Questions about the array below. Rows and columns are numbered from 0.
1) Give the entry in row 2 and column 0.
2) Give the entry at row 0, column 0.
3) Give the top-right entry.
4) Give the entry at row 0, column 1.
5) Give the bottom-left entry.
6) Give the entry in the bottom-right corner.
7) Give the entry just right of the smallest entry.
8) Give the entry just right of -37.
 26  -26  -16   19   27   -7  -29  -30   25
-34    9   16  -31  -33    1    2   19  -39
-33   21   20   23   -6    7   26  -28    4
-36   25    5   -5  -35  -13   23  -10   -7
-34    6   23  -30  -33   16   12   25  -34
  6    3  -37    1  -16  -38    4  -13   23
  9  -32   23  -13   14   23  -25    3  -22
 10  -20  -31  -31  -13  -28  -25   28  -13
 15  -30  -27  -28    0  -21  -36   23  -20
-24   11   -8  -29  -29  -20    6   15  -32
-28   10   -1  -32  -41  -12   12   23  -30
 26  -26  -34   16   21  -34  -25  -29   21
-24   25   11   27    2    2   23  -32   12
-26  -14   27  -31  -17   21  -16   24  -34
-11   17    7   22   21    8   21  -36    3
 26  -30  -21  -17   22  -17  -36   15  -19
1) -33
2) 26
3) 25
4) -26
5) 26
6) -19
7) -12
8) 1

grid = [ 390  -34 -393   38 -407   78 -481  -89 -121  486   61  161]
The second entry from the end: 61
The 2nd entry from the left is -34
Read off the 3rd entry from the left.
Answer: -393
The entry just right of -393 is 38
The first entry from the left is 390

[[-327  -82  341 -446 -410  198  -27  416]
 [-455  204  394 -401 -360  166  284  400]
 [ 401 -279 -194  355  390  -10 -281 -322]
 [-363  232  211 -307 -291  -47  207  388]
 [-543  386   76  123 -398  -97  381   20]
 [-161  269  421  407  101  280  257 -433]
 [-244  240 -348   54 -326 -411  232 -148]
 [-412  -61  428 -341 -198  329   12  436]
 [-429  134  239 -379 -361  133  209  429]
 [-268  294 -405  104 -293 -388  200  -78]
 [ 173 -375  403  -26  242  341 -392   95]]
Read off the fifth entry from the end, reading row by row.
Answer: -26
Read off the bottom-right entry.
Answer: 95
Read off the top entry of the column that holds the largest entry.
Answer: 416
The smallest entry in the last column: -433
Read off the smallest entry in the last row.
Answer: -392
The 3rd entry on the diagonal from the top-right corner: -10
The entry just left of -97 -> -398
The entry directly above -61 -> 240
The 2nd entry on the main diagonal -> 204
The third largest entry: 428
The last entry in the row that holds the largest entry -> 436
Read off the third entry from the end, reading row by row.
Answer: 341
Read off the entry in the top-left corner.
Answer: -327
Read off the entry directly above 207.
Answer: -281
Read off the third smallest entry.
Answer: -446
The entry directly below -27: 284
Read off the entry in the bottom-left corner.
Answer: 173
Read off the entry directly below -322.
Answer: 388
The entry just left of -401 is 394
The entry just right of 407: 101
Read off the entry just right of 386.
Answer: 76
The third entry, reading row by row: 341
Read off the entry just left of -293.
Answer: 104
The entry directly below 416 is 400
Read off the entry just left of 388.
Answer: 207
Read off the entry just right of 173.
Answer: -375
The first entry of the largest entry's row: -412
Read off the entry directly above the largest entry.
Answer: -148
The third entry on the main diagonal: -194
The entry just right of -281: -322
